(in the rows, 128 means zero)
A single turn carries every row of the set below to another of its rows. Some are shown first; where does it send the rows asked next?
babub: [136 104 121 123 104 140 147 129 184 132 139 129]
mufot: [139  82 102 132 144 110 162 123 144 116 123 163]
Buzed: [160 139 125 111 188 108 131 121 104 146 151 129]
sifev: [112 121 139 102 127 128 128 110  83 126 165  93]
zeva: [122 135 119 130  83 139 140  90 138 116 126 142]
Tekad: [192 112  96 134 162 120 126 143 140 133 145 132]
zemi: [112 129 120 166 170 116 173 117 146 129 119 109]
biru: [139 122 148  86 114 128 134 144  88 117 137 107]
roris: [136  71 105 150 103 119 133  94 111 123 155 125]
seta: [ 89 107 128 155 114 163 149 122 113 125 133 110]
rer: [131  92 122 128 129 157 100 116 165 132 137 114]
sigod: [126  80 138 118 140 133 182 126 112 157 131 129]
pib: [132 145 129 144 118 131 138 123  99 126  84  93]
mul: [164 150  93 147 128 117 155 107  95 129 144 159]
pada: [101 112 128 127 134 126 142 155 112 171 107 107]
zila: [159 166 117 121 163 155 124 123 143 146 133 146]
Nedal: [116 133 147 119 164 109 104 158 125 109 124 122]
gumod: [101 116 137 115 129 124 103 115 115 117 170 104]
Dolep: [116 169 122 138 159 127 113 135 106 112 139  98]
fal: [133 138 143 124 168 126 158 105 100  96 157 108]
larek: [170 103 126 176 132 109 116 124 138 118 132 148]
zos: [150 142  83  93 106 154 144 105 144 126 144 129]
kom: [138 140 139 149 126 137 125  67 146 128 126 131]
nuzok: [128 104 131 108 163 106 168 141 140 119 173 127]
Dito: [159 165 125 125 105 141 119 123 133 118 134  95]
zumeb: [145 133 117 150 169 149 177 120 102 158 110 133]
Fuv: [180 144 100 140 126 101 136 114 109  97 117 139]
gudo: [123 128 135 134 123 141 162 111 185 127 137 142]
tofik: [155 104  79 126 132 139 135 157 112 135 156 146]
Finom: [124 126 126 165 185 142 158 136 115 152 120 130]
tere: [179 122  93 126 123 103 123 138  97 108 120 118]
kimeg: [134 116 118 126 123 138 205 113 109 138 134  98]

zemi goes to rer
kom goes to Nedal
zos goes to fal
And these:
pib goes to zila
mufot goes to seta
sigod goes to zeva
gudo goes to gumod
babub goes to sifev

